Each row has a name. Each question is about the rows just above it.

[0.77 3.68 0.43 2.47 4.61 3.38 0.34 1.32 0.69] : j_823
[-2.19 -0.66 -2.25 -2.31 -0.81 -1.74 -8.03 -2.07  3.52] : j_497
[ 0.41 -1.01 -0.39  3.78  1.02  0.21 -2.87 -2.23 -1.37] : j_214
[-1.55  0.64 -1.71 -2.54 -0.18 -2.45 -5.57 -1.44  1.96] : j_174
[-0.15  2.32 -1.79 -1.07 -0.52 -4.19 -6.46 -1.62  3.44] : j_396
[-1.25  1.49 -3.88 -0.85 -0.67 -1.56 -0.32  0.14  2.73] : j_676
[-0.94  0.47 -2.61 -2.03 -1.07 -2.87 -6.42 -2.09  3.29] : j_2
[-4.82  0.22 -2.24  0.93  1.73  0.03  0.47 -0.68  2.61] : j_931
How many entries does [-0.15  2.32 -1.79 -1.07] have? -> 4
How many entries does [-1.25  1.49 -3.88 -0.85 -0.67 -1.56 -0.32  0.14] have? -> 8
Count the entries of [0.77 3.68 0.43 2.47 4.61 3.38 0.34 1.32 0.69]: -> 9

[ 7.18  1.55 -2.38 -2.44  5.20 -4.55  5.16  2.77] -> j_108
[ 7.18  1.55 -2.38 -2.44  2.70  2.86 -2.27 -0.05] -> j_471
[-3.28  3.66  1.20  6.95  1.68 -5.30  6.75  2.39] -> j_676
Count the entries of [ 7.18  1.55 -2.38 -2.44  2.70  2.86]: -> 6
How many entries does [ 7.18  1.55 -2.38 -2.44  5.20 -4.55  5.16  2.77] have? -> 8
Number of entries in [ 7.18  1.55 -2.38 -2.44]: -> 4
How many entries does [ 7.18  1.55 -2.38 -2.44  5.20 -4.55] have? -> 6

[-1.58 -1.23  3.50 -2.35 -2.62 -2.41 -3.50  1.99 -4.04 -0.86 -1.65 -0.88
 -0.88 -0.04  2.00  3.95  2.73  1.58  0.08 -1.22  3.06 -0.56  0.30 -3.11
 -0.45 -1.92 -0.10 -0.89 -3.52  1.87 -2.27  1.21 -0.92  2.47  2.17  5.44
  1.24 -0.67  2.75 -2.50  0.33 -1.43  3.13  1.18 -1.04 -0.84  3.20 -0.88
 -1.45  0.46  2.93 -3.83 -0.95 -1.55  1.51  3.04 -1.52]  j_396
[-1.55 -1.15  3.41 -2.02 -2.62 -2.41 -3.50  1.99 -4.08 -0.53 -1.64 -0.88
 -0.97 -0.17  2.00  3.95  2.76  1.58  0.04 -1.26  2.95 -0.49  0.50 -2.75
 -0.43 -1.92 -0.10 -0.96 -3.53  1.80 -2.28  1.21 -0.98  2.48  2.17  5.62
  1.24 -0.67  2.73 -2.49  0.33 -1.47  3.02  1.01 -1.11 -0.89  3.20 -0.89
 -1.45  0.46  3.01 -3.83 -0.89 -0.93  1.60  3.06 -1.52]  j_931
[-1.56 -0.68  3.51 -3.01 -2.62 -2.41 -3.48  2.15 -3.82 -1.35 -1.65 -0.95
 -0.09 -0.03  2.00  3.93  2.73  1.46  0.41 -0.94  3.62 -0.66 -0.01 -3.44
 -0.51 -1.93 -0.12 -0.43 -3.53  1.87 -1.74  1.04 -0.82  2.40  2.25  5.15
  1.40 -0.66  2.75 -2.52  0.44 -1.60  3.63  1.73 -0.84 -0.68  3.28 -0.89
 -1.16  0.62  2.91 -3.83 -0.95 -2.12  1.32  3.01 -1.52]  j_108
[-1.55 -1.34  3.41 -2.02 -2.62 -2.41 -3.50  1.99 -4.08 -0.53 -1.64 -0.88
 -0.97 -0.17  2.00  3.95  2.76  1.58  0.04 -1.26  2.95 -0.49  0.50 -2.75
 -0.43 -1.92 -0.10 -0.96 -3.53  1.80 -2.28  1.21 -0.98  2.48  2.17  5.62
  1.24 -0.67  2.73 -2.50  0.33 -1.18  3.02  1.01 -1.11 -1.06  3.20 -0.89
 -1.45  0.46  3.01 -3.83 -0.89 -0.93  1.60  3.06 -1.52]  j_2
[-1.55 -0.91  3.44 -2.81 -2.62 -2.41 -3.50  1.99 -3.91 -1.14 -1.65 -0.88
 -0.53 -0.04  2.00  3.95  2.73  1.53  0.30 -1.22  3.35 -0.65 -0.02 -3.35
 -0.51 -1.92 -0.10 -0.74 -3.53  1.84 -1.88  1.15 -0.85  2.45  2.28  5.20
  1.36 -0.67  2.75 -2.51  0.33 -1.59  3.54  1.59 -0.85 -0.86  3.41 -0.87
 -1.36  0.59  2.93 -3.83 -0.96 -2.07  1.42  3.04 -1.52]  j_214
[-1.44 -1.51  3.34 -1.11 -2.62 -2.41 -3.50  1.96 -4.08  0.29 -1.65 -0.70
 -1.10 -0.28  2.01  3.95  2.73  1.77 -0.11 -1.22  2.69 -0.28  0.70 -2.53
 -0.41 -1.72 -0.10 -0.99 -3.47  1.77 -2.41  1.62 -0.92  2.55  2.12  5.87
  1.09 -0.67  2.60 -2.31  0.33 -1.11  2.78  0.84 -1.17 -1.10  2.98 -0.95
 -1.46  0.26  3.01 -3.83 -0.95 -0.72  2.04  3.04 -1.54]  j_174
Count the entries of [-1.55 -0.91  3.44 -2.81 -2.62 -2.41 -3.50  1.99 -3.91 -1.14 -1.65 -0.88
 -0.53 -0.04  2.00  3.95  2.73  1.53  0.30 -1.22  3.35 -0.65 -0.02 -3.35
 -0.51 -1.92 -0.10 -0.74 -3.53  1.84 -1.88  1.15 -0.85  2.45  2.28  5.20
  1.36 -0.67  2.75 -2.51  0.33 -1.59  3.54  1.59 -0.85 -0.86]: -> 46
Number of entries in [-1.55 -1.34  3.41 -2.02 -2.62 -2.41 -3.50  1.99 -4.08 -0.53 -1.64 -0.88
 -0.97 -0.17  2.00  3.95  2.76  1.58  0.04 -1.26  2.95 -0.49  0.50 -2.75
 -0.43 -1.92 -0.10 -0.96 -3.53  1.80 -2.28  1.21 -0.98  2.48  2.17  5.62
  1.24 -0.67  2.73 -2.50  0.33 -1.18  3.02  1.01 -1.11 -1.06  3.20 -0.89
 -1.45  0.46  3.01 -3.83 -0.89 -0.93  1.60  3.06 -1.52]: -> 57
Count the entries of [-1.55 -1.15  3.41 -2.02 -2.62 -2.41 -3.50  1.99 -4.08 -0.53 -1.64 -0.88
 -0.97 -0.17  2.00  3.95  2.76  1.58  0.04 -1.26  2.95 -0.49  0.50 -2.75
 -0.43 -1.92 -0.10 -0.96 -3.53  1.80 -2.28  1.21 -0.98  2.48  2.17  5.62
  1.24 -0.67  2.73 -2.49  0.33 -1.47  3.02  1.01 -1.11 -0.89  3.20 -0.89
 -1.45  0.46  3.01]: -> 51
Count the entries of [-1.44 -1.51  3.34 -1.11 -2.62 -2.41 -3.50  1.96 -4.08  0.29 -1.65 -0.70
 -1.10 -0.28  2.01  3.95  2.73  1.77 -0.11 -1.22  2.69 -0.28  0.70 -2.53
 -0.41 -1.72 -0.10 -0.99 -3.47  1.77 -2.41  1.62 -0.92  2.55  2.12  5.87
  1.09 -0.67  2.60 -2.31  0.33 -1.11  2.78  0.84 -1.17 -1.10  2.98 -0.95
 -1.46  0.26  3.01 -3.83 -0.95 -0.72  2.04  3.04 -1.54]: -> 57
Count the entries of [-1.55 -1.15  3.41 -2.02 -2.62 -2.41 -3.50  1.99 -4.08 -0.53 -1.64 -0.88
 -0.97 -0.17  2.00  3.95  2.76  1.58  0.04 -1.26  2.95 -0.49  0.50 -2.75
 -0.43 -1.92 -0.10 -0.96 -3.53  1.80 -2.28  1.21 -0.98  2.48  2.17  5.62
  1.24 -0.67  2.73 -2.49  0.33 -1.47  3.02  1.01 -1.11 -0.89  3.20 -0.89
 -1.45  0.46  3.01 -3.83 -0.89 -0.93  1.60  3.06 -1.52]: -> 57

[-4.41 -3.22  1.32 -3.10 -6.48] = j_931
[-5.61 -3.05 -0.09 -4.62 -8.04] = j_888
[ 0.69  3.76 -1.94 -2.46  1.58] = j_2
[-4.68  2.09  1.50  4.10 -1.25] = j_823
[-2.24  1.77 -1.07  0.07 -1.01] = j_700
[ 0.93  0.79  0.16 -4.74 -0.47] = j_497
[-2.68 -2.26  3.23 -1.46 -3.84] = j_108
Number of entries in [ 0.69  3.76 -1.94]: -> 3
Count the entries of [0.93 0.79 0.16]: -> 3
Number of entries in [ 0.93  0.79  0.16 -4.74 -0.47]: -> 5

[-1.44 -0.58 -0.26  0.18 -1.57  0.81  0.98 -0.66 -3.13  1.39] -> j_888
[ 0.24  2.09 -2.93 -3.74 -0.68 -2.72 -0.94 -2.88 -1.72 -1.30] -> j_108
[ 0.07  1.37 -0.16 -0.50  0.02  0.12 -1.19  1.07  0.26  1.78] -> j_214
[ 0.14  2.82  1.33 -2.43  2.89 -2.55 -5.31  1.38  3.35 -0.66] -> j_676
[ 0.18 -0.05 -0.14  2.15 -1.59  2.48 -1.22  3.80 -0.48  5.27] -> j_823
[-5.48 -1.20  5.76 -0.16  1.06 -2.23  0.23  0.87 -3.56  1.68] -> j_497
Count the entries of [ 0.07  1.37 -0.16 -0.50  0.02  0.12 -1.19  1.07  0.26]: -> 9
Count the entries of [-5.48 -1.20  5.76 -0.16  1.06 -2.23  0.23  0.87 -3.56]: -> 9
Count the entries of [ 0.24  2.09 -2.93 -3.74 -0.68 -2.72 -0.94 -2.88 -1.72 -1.30]: -> 10

[-3.09  1.81 -1.54  2.88 -0.98 -3.21  4.54 -1.89  0.17 -0.10  1.40  0.58] : j_888
[-1.10  0.27 -0.36  2.00 -1.21 -1.37  1.77  0.38  0.28 -0.14  2.01 -0.63] : j_676
[ 0.30  3.10 -1.37  1.87 -2.24 -2.85  4.12  1.40 -4.94 -2.75 -0.68 -0.05] : j_700
[ 1.29  0.32  0.43 -2.60  0.74  0.33 -0.70 -0.49  0.14 -0.60 -2.25  0.95] : j_214
[ 1.71  1.04  1.71 -3.83 -2.82  3.32 -2.91  0.99 -1.26 -0.24 -2.73 -0.07] : j_396
[ 1.71  1.30 -1.49 -0.19 -0.26 -1.59  0.00 -1.26 -1.15 -2.05 -2.37  0.45] : j_174
[-4.30 -7.95  2.78  2.99  7.58 -1.25 -0.83 -3.87  4.05  6.09 -0.62 -2.10] : j_931
Count the entries of [-1.10  0.27 -0.36  2.00 -1.21 -1.37  1.77  0.38  0.28 -0.14  2.01 -0.63]: -> 12
Count the entries of [-4.30 -7.95  2.78  2.99  7.58 -1.25 -0.83 -3.87  4.05  6.09 -0.62 -2.10]: -> 12
How many entries does [-4.30 -7.95  2.78  2.99  7.58 -1.25 -0.83 -3.87  4.05  6.09] have? -> 10
How many entries does [-1.10  0.27 -0.36  2.00] have? -> 4

[0.58 3.30 5.20 0.38] = j_396
[0.60 0.87 0.31 1.35] = j_471
[1.33 0.46 1.29 1.70] = j_823
[ 1.33  0.46  1.29 -0.47] = j_931
[1.33 0.46 1.06 0.94] = j_174
[-0.35 -3.83 -7.49 -0.60] = j_888
[-1.23  1.96  2.21  1.26] = j_108
[ 0.60  0.87  0.31 -0.52] = j_214
[-0.14 -1.02 -3.06  1.63] = j_497
[-1.40  0.25 -2.56  0.88] = j_700
Number of entries in [-0.35 -3.83 -7.49 -0.60]: -> 4
How many entries does [0.60 0.87 0.31] have? -> 3
How many entries does [1.33 0.46 1.29] have? -> 3
How many entries does [0.58 3.30 5.20] have? -> 3
Count the entries of [0.60 0.87 0.31]: -> 3
How many entries does [-0.14 -1.02 -3.06] have? -> 3
Number of entries in [-0.35 -3.83]: -> 2

